In the data rows, zero lies at 4.5, halfway between 4 and 5.
Here are some numbered points:
tensor([5, 5, 5, 5, 7, 5, 6, 6, 7, 7, 7, 7, 7, 7, 5, 5, 5, 7, 5, 5, 7, 7, 6, 7, 7, 5, 7, 7, 5, 5,
        6, 7]) 0
tensor([6, 7, 5, 6, 6, 7, 6, 6, 5, 5, 5, 5, 5, 6, 6, 7, 6, 6, 7, 7, 6, 5, 6, 5, 5, 5, 5, 5, 7, 7,
        6, 7]) 1
tensor([6, 7, 6, 6, 6, 6, 7, 5, 5, 5, 6, 5, 5, 7, 7, 6, 7, 5, 6, 7, 6, 5, 5, 6, 6, 5, 5, 7, 7, 6,
        7, 7]) 2
tensor([6, 5, 6, 6, 5, 6, 5, 6, 7, 6, 5, 7, 6, 6, 7, 5, 6, 7, 7, 6, 6, 6, 6, 6, 6, 7, 6, 6, 6, 5,
        6, 5]) 3
tensor([6, 6, 7, 6, 6, 6, 5, 6, 6, 6, 7, 6, 7, 6, 6, 6, 6, 5, 7, 6, 7, 6, 6, 5, 5, 6, 5, 7, 6, 6,
        5, 6]) 4
tensor([5, 6, 7, 7, 7, 5, 6, 6, 5, 6, 7, 6, 7, 7, 5, 6, 6, 6, 6, 5, 7, 7, 5, 6, 5, 5, 7, 6, 6, 7,
        5, 6]) 5
tensor([5, 5, 6, 5, 7, 5, 6, 7, 6, 7, 7, 7, 7, 7, 5, 5, 5, 6, 5, 5, 7, 7, 6, 7, 7, 5, 7, 7, 5, 5,
        7, 6]) 6
tensor([6, 7, 7, 5, 5, 7, 5, 7, 5, 6, 6, 5, 6, 4, 5, 7, 7, 5, 6, 7, 5, 5, 7, 6, 6, 7, 5, 5, 6, 6,
        7, 5]) 7
tensor([7, 4, 6, 5, 7, 5, 5, 6, 7, 7, 6, 7, 7, 6, 7, 5, 4, 7, 5, 6, 5, 7, 7, 6, 7, 5, 7, 7, 5, 6,
        5, 7]) 8
tensor([7, 7, 7, 6, 5, 7, 7, 5, 5, 5, 6, 5, 4, 5, 6, 7, 7, 5, 7, 7, 5, 4, 5, 5, 5, 6, 5, 5, 7, 7,
        6, 5]) 9
tensor([7, 7, 4, 6, 4, 6, 7, 6, 7, 7, 5, 4, 5, 5, 7, 7, 7, 7, 7, 7, 5, 5, 7, 6, 5, 7, 5, 5, 6, 5,
        7, 7]) 10
tensor([6, 6, 6, 6, 6, 6, 5, 7, 7, 6, 6, 5, 6, 5, 6, 6, 6, 6, 7, 6, 6, 6, 6, 6, 5, 7, 5, 7, 5, 6,
        6, 7]) 11
tensor([5, 5, 7, 7, 7, 5, 7, 7, 6, 6, 7, 7, 7, 7, 5, 6, 7, 6, 5, 5, 7, 7, 5, 7, 6, 5, 7, 5, 6, 6,
        5, 6]) 12
tensor([5, 5, 7, 7, 7, 6, 5, 5, 7, 7, 7, 6, 7, 6, 6, 6, 5, 5, 7, 6, 7, 7, 5, 5, 6, 6, 6, 5, 5, 5,
        5, 6]) 13
tensor([6, 5, 5, 5, 6, 5, 7, 7, 7, 7, 5, 7, 6, 7, 6, 5, 6, 5, 5, 5, 6, 7, 6, 7, 6, 5, 7, 7, 6, 5,
        7, 5]) 14
tensor([6, 7, 5, 5, 6, 7, 7, 7, 6, 5, 6, 5, 6, 5, 6, 6, 6, 5, 7, 6, 6, 5, 5, 6, 5, 6, 5, 5, 7, 7,
        7, 7]) 15
tensor([7, 7, 7, 6, 5, 6, 5, 6, 5, 6, 5, 5, 6, 5, 6, 6, 7, 5, 6, 7, 5, 6, 6, 5, 6, 6, 5, 6, 7, 7,
        7, 5]) 16
Which point above is nearest to each new point, looking only along the 4 directions in which the numbered points spread most? Its number follows each.
tensor([5, 5, 5, 5, 6, 6, 5, 7, 7, 6, 7, 6, 6, 7, 6, 5, 5, 6, 5, 5, 7, 6, 7, 6, 7, 6, 5, 7, 5, 6,
        7, 7]) 8
tensor([5, 5, 7, 7, 7, 7, 5, 5, 7, 6, 6, 7, 7, 5, 6, 5, 6, 7, 6, 5, 5, 5, 7, 7, 7, 7, 5, 5, 4, 5,
        7, 7]) 3
tensor([6, 5, 5, 5, 7, 5, 5, 7, 7, 7, 7, 7, 6, 6, 6, 5, 5, 7, 5, 5, 5, 6, 7, 6, 7, 6, 6, 7, 5, 6,
        6, 7]) 8
tensor([5, 7, 5, 7, 7, 7, 7, 7, 7, 5, 7, 5, 6, 7, 5, 7, 7, 4, 5, 6, 7, 5, 6, 5, 6, 5, 5, 6, 6, 7,
        7, 7]) 2
tensor([5, 7, 7, 6, 7, 7, 5, 7, 5, 5, 6, 5, 6, 6, 5, 7, 7, 5, 5, 6, 6, 5, 7, 5, 7, 5, 5, 5, 6, 7,
        7, 6]) 16
tensor([5, 6, 6, 5, 6, 6, 6, 5, 7, 6, 7, 6, 6, 6, 5, 6, 6, 6, 5, 6, 6, 6, 6, 7, 6, 6, 6, 6, 5, 5,
        7, 6]) 3
tensor([7, 7, 6, 6, 5, 7, 6, 6, 5, 6, 5, 6, 5, 5, 7, 6, 6, 6, 7, 6, 5, 5, 6, 6, 5, 7, 5, 6, 7, 6,
        6, 6]) 15
tensor([7, 6, 6, 6, 5, 7, 6, 5, 6, 6, 5, 6, 5, 5, 7, 5, 5, 6, 7, 6, 5, 6, 5, 6, 5, 7, 6, 6, 7, 5,
        5, 6]) 11
tensor([6, 6, 5, 6, 6, 6, 5, 6, 7, 6, 6, 5, 6, 5, 7, 6, 6, 5, 6, 6, 6, 6, 7, 5, 6, 6, 5, 6, 5, 6,
        7, 7]) 11
tensor([7, 6, 6, 6, 5, 7, 5, 5, 6, 6, 5, 7, 5, 5, 7, 5, 6, 6, 7, 7, 5, 5, 6, 6, 6, 7, 6, 6, 6, 5,
        5, 5]) 11
tensor([7, 5, 5, 5, 5, 5, 7, 5, 5, 6, 4, 7, 5, 7, 5, 5, 5, 7, 4, 7, 4, 6, 7, 7, 7, 4, 7, 5, 7, 6,
        6, 5]) 14
tensor([6, 7, 7, 5, 6, 6, 6, 5, 6, 6, 7, 5, 5, 6, 5, 7, 5, 6, 5, 7, 6, 5, 7, 6, 7, 6, 7, 5, 6, 5,
        6, 7]) 11
tensor([7, 6, 6, 6, 5, 6, 6, 6, 5, 5, 5, 6, 6, 5, 7, 5, 6, 6, 7, 6, 5, 6, 6, 6, 5, 7, 5, 6, 7, 6,
        6, 6]) 11
tensor([6, 7, 7, 6, 6, 7, 5, 6, 5, 5, 6, 5, 6, 5, 5, 7, 6, 5, 7, 7, 5, 5, 7, 5, 6, 6, 5, 5, 7, 7,
        6, 5]) 16
tensor([5, 5, 5, 6, 6, 6, 6, 6, 7, 6, 7, 6, 6, 7, 6, 5, 6, 6, 6, 5, 7, 6, 7, 6, 7, 7, 6, 7, 5, 6,
        6, 7]) 3
tensor([5, 6, 5, 6, 7, 5, 7, 7, 6, 7, 7, 6, 7, 7, 5, 6, 7, 6, 5, 5, 7, 7, 5, 7, 5, 5, 7, 6, 6, 6,
        5, 6]) 12
tensor([6, 7, 7, 5, 5, 7, 6, 6, 6, 7, 6, 6, 6, 5, 6, 6, 7, 5, 7, 6, 6, 5, 5, 7, 5, 7, 6, 5, 7, 5,
        6, 5]) 16
tensor([7, 7, 6, 7, 6, 7, 6, 5, 5, 5, 5, 5, 5, 6, 7, 7, 5, 6, 7, 7, 6, 5, 6, 5, 5, 6, 5, 5, 7, 7,
        5, 7]) 1
tensor([6, 5, 7, 7, 6, 7, 5, 5, 5, 5, 6, 7, 5, 5, 7, 5, 5, 5, 7, 7, 6, 6, 5, 5, 6, 7, 6, 6, 7, 6,
        5, 5]) 4
tensor([7, 5, 7, 5, 6, 6, 7, 5, 5, 6, 5, 7, 5, 7, 5, 7, 5, 7, 5, 7, 5, 6, 7, 7, 7, 5, 7, 4, 7, 5,
        7, 5]) 14
tensor([6, 5, 6, 6, 7, 5, 6, 5, 7, 7, 6, 7, 5, 7, 5, 5, 5, 7, 5, 6, 5, 6, 6, 6, 7, 6, 7, 7, 5, 5,
        6, 5]) 8
tensor([7, 6, 5, 5, 6, 5, 7, 6, 5, 7, 5, 7, 7, 7, 6, 6, 5, 7, 5, 5, 5, 7, 7, 7, 7, 5, 7, 7, 5, 5,
        6, 5]) 14
tensor([7, 6, 5, 7, 5, 6, 7, 5, 7, 5, 5, 5, 5, 6, 7, 6, 5, 7, 5, 7, 5, 6, 7, 5, 6, 6, 6, 6, 5, 7,
        6, 7]) 11
tensor([7, 7, 5, 4, 5, 4, 7, 7, 5, 7, 5, 6, 6, 6, 7, 7, 6, 7, 5, 5, 5, 7, 7, 7, 7, 5, 7, 7, 6, 5,
        7, 4]) 14
tensor([6, 5, 5, 5, 6, 5, 7, 7, 7, 7, 5, 7, 6, 7, 5, 5, 7, 7, 5, 5, 5, 7, 7, 7, 7, 6, 6, 7, 5, 5,
        7, 6]) 14
tensor([5, 5, 7, 7, 6, 5, 6, 7, 5, 5, 7, 7, 6, 5, 7, 7, 6, 7, 5, 5, 7, 7, 6, 5, 7, 7, 5, 5, 6, 7,
        5, 5]) 4
tensor([6, 6, 5, 7, 5, 7, 5, 7, 7, 5, 6, 6, 6, 5, 7, 4, 7, 5, 7, 5, 6, 5, 6, 4, 5, 7, 4, 7, 5, 6,
        5, 7]) 11
